In the rows, 128 means zero.
Rotation paths and how fast each direction turns (degrees each step)
Each turn is a multiple of 5 degrees from 10 to 175, or 0.
Each row of a path follows its step; steps can be skipped.

step 4: [119 135 122 129 126 136 128 134 136 133 128 133 126 126 123 125 131 121
 124 123 133 129 135 133 124 132 126 130 135 133 127 141 128 133 119 128
 122 130 138 130 124 130 123 130 124 124 132 126 123 134 129 133 139 140
 121 127 140 117 134 127 118 135 131 133 119 129 127 128 123 134 132 133
 128 127 134 120 134 125 134 125 126 127 125 123 127]
step 6: [134 128 127 127 120 130 135 144 122 135 125 136 136 125 115 129 137 125
 119 130 130 122 129 115 133 134 124 123 127 124 128 126 127 137 133 124
 128 128 119 126 129 133 133 132 125 126 129 127 127 131 131 128 134 131
 122 130 129 125 137 122 129 137 136 121 125 130 127 128 122 127 130 135
 124 125 131 130 126 121 127 124 129 127 141 119 118]
step 11: [120 132 120 121 120 125 124 139 125 129 119 133 129 129 118 118 134 127
 129 122 128 122 127 126 131 135 130 122 126 122 134 132 131 134 127 123
 125 136 134 126 131 138 124 129 120 126 128 130 123 132 135 135 131 125
 131 134 121 130 133 121 122 128 130 122 125 122 124 136 122 136 119 125
 134 120 133 127 128 123 125 134 117 128 127 123 115]
step 20: [121 140 132 129 120 129 127 134 128 127 121 132 132 122 121 120 131 124
 130 128 136 125 137 126 126 130 131 134 138 127 124 135 135 133 126 126
 124 132 135 135 128 131 128 124 119 125 123 120 115 129 118 129 135 137
 131 124 125 129 133 126 120 131 127 125 120 129 121 138 120 137 126 125
 132 129 131 122 129 125 118 120 127 124 120 126 123]
step 21: [123 128 119 135 130 128 121 137 129 128 128 132 127 130 114 122 136 128
 122 124 122 123 138 126 119 139 131 130 132 132 128 131 127 130 123 132
 127 126 132 132 128 130 128 126 124 122 126 125 115 131 123 133 140 134
 126 128 131 115 130 124 113 131 131 128 122 126 134 131 126 139 131 124
 129 126 133 126 137 125 125 125 128 126 131 127 118]
step 24: [125 131 124 138 127 133 127 136 126 131 122 139 128 123 118 124 126 130
 130 127 126 126 137 125 135 128 130 124 126 133 130 135 134 137 128 123
 120 137 124 131 123 133 131 130 120 122 127 130 124 133 127 128 137 127
 132 128 129 130 140 128 126 140 133 124 126 125 126 130 124 130 114 131
 134 124 136 128 132 115 121 132 125 138 135 127 124]
step 27: [119 131 128 120 124 129 137 130 122 136 119 130 128 123 126 127 128 126
 125 126 133 121 130 132 123 142 135 119 140 122 129 133 131 138 131 122
 117 129 125 122 128 134 128 125 126 125 132 125 128 137 137 130 128 125
 129 129 126 132 133 124 117 134 133 118 126 128 130 117 128 128 124 127
 133 119 131 125 135 122 128 125 125 129 131 117 120]
step 30: [128 121 122 129 124 133 135 126 141 131 120 132 131 124 125 132 129 122
 127 129 132 118 134 132 125 134 132 130 138 131 132 144 129 137 123 128
 123 125 129 126 134 128 120 124 130 124 129 123 117 126 123 126 132 131
 130 139 132 125 124 125 122 139 132 126 120 129 133 129 126 142 127 133
 130 123 129 130 132 128 126 117 132 129 130 127 119]
step 39: [130 128 124 127 128 122 136 134 126 134 124 129 129 123 118 130 131 118
 122 122 129 121 130 122 128 142 131 126 132 125 128 132 118 134 126 125
 125 123 123 122 126 136 134 126 122 130 138 131 119 124 130 133 131 128
 120 138 122 121 134 128 120 134 133 124 127 127 134 131 124 133 125 127
 131 123 136 133 135 127 130 117 134 135 130 119 119]
Speeds:
[128 127 127 129 128 127 127 128 128 128 128 127 127 125 128 126 126 129
 127 129 130 128 128 131 126 128 129 128 129 127 131 128 129 127 128 128
 128 131 129 128 125 126 126 129 129 127 127 127 129 129 127 128 130 127
 128 129 129 128 128 127 127 127 129 127 126 130 128 128 130 128 125 128
 130 127 128 128 128 126 130 129 128 128 127 128 127]
110
[127 130 129 129 127 127 128 129 127 128 129 129 126 127 130 130 128 127
 128 128 129 130 129 128 129 130 127 128 128 129 127 128 129 127 128 128
 126 130 131 128 128 128 130 126 126 130 128 129 130 128 127 129 128 127
 127 128 127 128 130 129 129 130 127 128 127 127 127 127 129 130 126 126
 127 130 129 129 129 128 130 127 126 129 128 128 129]
90
[126 126 129 129 129 128 129 127 128 127 129 127 127 131 128 126 127 129
 127 128 128 127 129 128 127 127 128 129 127 129 128 129 124 129 130 128
 128 128 129 127 129 129 130 129 129 129 128 126 128 128 129 127 128 130
 128 130 128 126 128 128 128 129 127 128 126 128 128 127 127 130 126 128
 125 127 128 127 129 129 127 127 128 127 127 129 131]
85
[127 128 129 128 130 130 128 127 125 128 124 127 126 128 127 128 128 129
 127 130 127 128 126 128 129 128 127 128 130 128 128 130 128 127 129 128
 127 129 128 130 129 129 128 128 128 130 127 127 130 130 129 130 127 128
 127 127 130 126 130 127 131 128 127 128 127 129 127 126 128 126 129 128
 130 127 128 129 126 128 127 128 130 128 128 129 128]
80
[128 129 127 126 129 129 129 127 130 128 128 128 127 128 129 128 125 131
 129 126 128 126 127 127 128 129 128 126 130 130 130 128 127 130 126 128
 127 128 128 127 126 129 128 127 129 130 129 130 130 126 129 127 127 127
 128 129 127 129 127 127 130 129 128 129 129 126 129 128 128 128 128 126
 129 127 129 129 128 126 127 129 127 127 127 128 128]
25

step 0: [123 127 127 133 133 130 132 125 131 128 127 121 134 130 127 132 136 133
 124 131 131 128 128 130 131 125 133 134 134 117 124 119 130 136 129 130
 123 123 126 130 134 125 132 138 125 137 131 138 120 133 118 130 135 122
 124 135 126 127 122 121 121 125 125 136 127 130 125 137 136 123 130 127
 136 136 124 141 127 128 120 134 128 120 128 127 123]
step 4: [128 140 136 124 137 133 129 126 121 124 136 131 128 130 129 139 135 132
 125 127 132 130 126 127 130 130 125 131 120 123 130 123 133 129 122 126
 130 123 129 130 134 134 124 128 130 126 135 137 122 127 123 137 142 129
 134 142 132 129 116 127 123 126 129 125 121 129 121 131 126 118 134 120
 130 128 131 124 126 132 134 137 131 132 127 132 130]
step 5: [119 126 130 129 131 127 135 135 129 137 128 132 124 128 136 134 125 123
 128 139 128 130 139 132 125 123 123 121 142 125 118 126 131 131 125 129
 129 121 128 128 129 126 119 139 127 133 133 134 123 129 122 136 130 127
 126 123 136 131 119 129 122 126 125 116 125 125 129 131 124 126 132 125
 128 128 130 134 141 123 118 130 134 128 124 128 128]
step 8: [125 131 132 120 122 137 130 132 129 134 127 125 134 128 121 129 129 131
 129 131 126 127 131 123 119 122 126 116 135 132 127 126 126 133 128 133
 128 125 124 133 124 129 124 129 124 127 145 130 113 123 126 132 143 134
 126 122 125 121 124 135 125 126 128 129 124 129 126 127 124 121 133 116
 124 130 123 125 134 127 122 139 134 131 127 121 131]
step 14: [127 128 133 121 134 125 132 128 129 132 132 120 125 120 125 134 130 129
 121 128 123 131 135 127 130 126 119 131 134 133 127 131 128 140 122 130
 124 112 127 127 132 132 119 129 136 124 125 124 127 125 122 131 134 126
 127 132 132 139 137 129 133 127 120 128 128 145 135 135 129 126 134 125
 133 128 129 136 130 120 121 129 127 130 127 134 124]
step 16: [137 130 132 122 132 132 128 130 126 128 133 127 127 131 135 130 136 133
 124 135 126 130 130 120 127 130 118 129 135 128 124 131 124 128 127 135
 126 114 121 125 130 126 128 125 136 128 126 129 122 122 115 137 122 136
 130 132 129 133 126 137 128 122 123 125 130 139 126 137 133 126 133 130
 134 118 124 129 136 128 132 133 122 121 122 125 138]
step 19: [123 127 125 117 132 137 133 133 119 130 134 127 128 128 134 123 133 137
 119 126 121 123 129 122 129 137 117 123 128 127 119 117 135 135 121 123
 125 126 124 120 136 132 128 128 132 124 137 126 123 118 122 128 124 129
 127 122 135 129 124 130 132 127 129 130 131 134 125 133 134 128 130 130
 117 129 121 137 134 122 129 129 128 131 121 128 127]
step 22: [129 128 133 125 129 127 129 138 131 133 130 135 134 132 132 124 128 127
 130 124 130 122 134 131 130 119 113 127 133 126 128 123 132 123 121 119
 122 123 115 124 131 126 125 129 136 122 142 129 123 122 124 131 132 123
 121 130 133 131 125 132 126 123 119 125 131 122 123 127 123 122 130 132
 113 133 134 132 128 124 127 123 124 127 126 131 120]
step 30: [130 119 124 133 140 131 132 129 128 132 126 127 135 126 131 131 131 135
 121 129 138 131 136 130 141 127 128 130 129 128 118 126 121 126 127 133
 131 129 125 118 134 132 130 135 125 130 133 135 123 137 118 134 136 132
 127 120 129 134 116 125 126 126 121 130 125 131 124 134 129 127 130 132
 128 134 119 143 127 132 131 132 124 125 129 129 128]
Speeds:
[128 129 125 128 130 127 127 126 129 129 129 129 129 127 126 128 127 129
 127 128 127 129 127 127 128 127 129 127 129 129 129 127 127 128 127 126
 130 127 128 128 127 128 127 131 128 129 128 128 128 128 128 127 127 131
 130 125 128 130 126 128 129 128 127 127 128 129 128 128 129 129 127 128
 129 125 128 131 127 125 127 129 127 129 128 127 128]
160
[126 128 128 128 128 129 127 129 128 126 127 128 127 126 131 127 128 128
 128 127 130 131 129 127 128 128 129 128 127 128 130 128 130 127 130 126
 127 127 130 128 129 128 126 128 128 128 129 129 127 126 128 127 127 128
 125 127 128 128 126 130 128 129 129 127 127 127 126 129 128 128 131 128
 128 127 127 127 128 129 127 128 127 129 127 129 128]
25
[127 130 127 126 128 130 129 128 128 128 129 128 126 129 128 128 126 128
 128 128 130 130 128 126 128 129 124 128 129 129 129 129 128 130 130 129
 127 129 127 127 128 127 129 127 128 128 129 128 128 127 129 128 128 130
 129 129 128 130 131 129 128 128 130 128 129 128 128 128 127 129 127 128
 130 129 131 126 129 125 127 129 126 127 126 127 127]
10
[128 127 126 128 128 131 129 131 127 128 127 128 130 127 127 128 128 130
 127 127 128 128 127 128 129 126 130 127 127 128 128 127 127 129 127 127
 128 129 126 127 128 127 131 127 127 129 130 128 127 129 131 127 128 127
 126 128 128 129 130 128 127 128 129 130 128 128 127 126 129 128 129 130
 128 128 126 130 128 127 126 129 128 126 128 127 128]
35

step 6: [131 140 129 117 116 129 123 135 123 121 126 126 138 128 119 130 139 133
 135 125 123 125 133 127 128 120 128 134 127 131 128 124 123 121 130 130
 124 126 130 126 126 131 136 127 134 128 126 127 130 135 120 128 134 133
 134 125 123 124 125 143 124 131 123 132 115 132 142 136 130 129 126 132
 130 132 127 127 132 130 128 135 123 135 133 131 129]
step 8: [128 130 129 125 123 134 133 130 128 139 129 129 115 123 116 124 130 126
 124 130 122 127 127 131 129 121 132 129 122 136 121 121 134 131 123 127
 118 122 130 121 131 135 130 124 130 134 123 132 136 140 132 136 129 125
 129 123 121 134 132 124 126 129 125 123 119 138 120 126 133 139 132 131
 127 134 135 117 132 126 133 131 122 124 131 133 130]
step 11: [127 128 130 117 122 132 129 130 132 131 131 134 133 119 115 137 128 127
 133 128 128 123 130 126 129 119 122 136 122 137 124 122 126 123 128 122
 115 124 122 122 130 132 127 131 135 134 129 127 128 131 128 135 134 126
 130 129 112 130 132 131 124 134 127 119 128 135 128 127 137 134 128 133
 118 132 137 124 127 125 127 132 131 130 131 128 143]
step 16: [132 133 124 119 121 128 137 135 123 125 127 131 112 127 125 122 125 129
 134 127 122 119 128 133 138 123 122 128 125 138 124 117 124 119 134 125
 118 119 131 122 130 130 124 130 131 130 132 121 126 136 129 121 128 130
 130 126 126 135 128 130 128 132 136 124 116 130 129 120 123 135 127 136
 134 130 135 127 125 130 125 131 123 129 127 136 134]
step 24: [132 138 125 122 122 128 129 130 123 122 126 140 129 126 131 125 134 126
 141 130 127 128 125 126 141 113 114 132 128 128 132 126 129 121 137 123
 126 121 129 127 125 131 132 123 124 121 135 129 128 135 130 122 126 127
 123 129 119 131 127 134 128 136 122 134 122 129 142 133 124 130 129 135
 129 133 129 129 128 127 130 135 124 137 127 125 137]
step 26: [132 123 127 136 128 134 127 122 126 135 141 139 116 122 122 129 129 136
 127 132 119 123 131 129 126 120 133 120 125 133 129 120 128 126 127 126
 126 114 133 118 135 124 130 129 142 126 128 125 132 134 129 137 127 118
 127 123 122 126 135 131 128 133 127 128 125 131 133 124 130 129 139 126
 128 134 135 120 133 123 126 132 123 131 130 123 131]
step 27: [131 129 126 125 129 128 126 136 121 138 133 138 116 129 128 120 137 124
 136 135 125 129 130 127 143 115 126 130 131 130 126 125 133 130 130 133
 126 122 130 128 128 132 134 129 125 123 128 125 129 126 135 125 123 125
 128 131 123 135 135 132 132 128 127 134 120 133 131 133 129 127 129 132
 139 137 130 120 130 140 129 134 120 139 129 135 122]
step 35: [127 135 129 126 121 133 122 122 122 129 129 132 124 125 123 124 140 129
 133 128 119 126 126 134 138 123 128 127 134 138 129 123 136 126 131 123
 131 129 132 117 122 138 134 139 126 125 127 121 128 135 126 126 129 122
 126 119 124 134 122 136 120 131 121 129 122 132 134 124 133 131 133 123
 134 137 130 121 138 124 125 131 125 136 134 135 125]
step 37: [134 135 119 128 126 133 135 137 131 128 133 132 125 118 117 128 138 131
 133 128 121 124 128 126 130 121 122 128 113 128 128 132 132 128 115 130
 120 118 128 127 132 131 131 123 136 130 131 136 137 137 125 135 124 128
 125 129 124 130 133 133 125 129 126 123 116 129 132 137 124 123 137 132
 131 126 129 125 125 132 129 129 128 130 140 129 128]
Speeds:
[130 129 129 129 127 126 130 129 127 128 128 130 128 128 127 127 128 128
 125 125 128 128 127 129 129 128 128 128 127 129 128 128 127 129 127 127
 130 129 128 129 129 128 128 127 127 126 128 130 129 129 127 130 128 126
 127 126 130 127 128 128 127 129 124 126 127 127 128 129 126 129 130 127
 128 126 128 128 129 126 128 128 127 129 127 128 127]
160
[128 128 127 127 127 130 126 127 128 127 126 127 128 127 129 130 128 127
 128 126 128 128 127 127 126 126 127 129 129 129 127 129 129 128 128 127
 129 130 127 129 128 125 131 128 126 125 130 127 128 129 128 129 128 128
 128 129 129 130 126 130 126 128 127 129 129 127 127 127 130 127 127 128
 128 128 127 128 130 128 127 130 127 128 127 129 130]
100
[127 128 128 128 128 128 129 129 128 128 127 128 127 132 130 130 128 129
 127 127 128 128 131 129 129 127 130 128 127 128 128 127 126 128 127 126
 128 127 129 127 129 128 126 130 128 126 128 127 130 129 127 128 128 128
 129 128 127 128 128 129 128 129 128 128 128 128 129 125 128 125 128 129
 127 129 126 128 127 130 129 128 127 127 129 126 127]
110
[129 128 130 128 129 127 129 130 129 128 127 127 125 128 129 129 128 129
 127 128 129 128 127 130 128 129 127 129 127 129 128 128 129 127 124 128
 126 129 129 130 127 127 126 128 126 130 128 128 127 130 128 130 128 129
 126 130 128 130 128 127 128 126 128 127 129 128 129 127 128 129 128 130
 127 128 131 128 127 129 127 128 128 129 126 129 128]
125
[129 130 129 127 130 129 128 130 128 129 128 127 129 129 128 128 129 127
 129 129 126 126 125 128 128 129 130 127 127 125 129 130 128 128 125 128
 128 129 128 127 129 129 128 129 128 129 128 128 126 128 127 129 128 126
 126 127 127 129 126 128 127 131 128 129 128 127 128 129 129 128 129 127
 128 129 126 128 130 130 128 128 130 128 130 128 126]
10
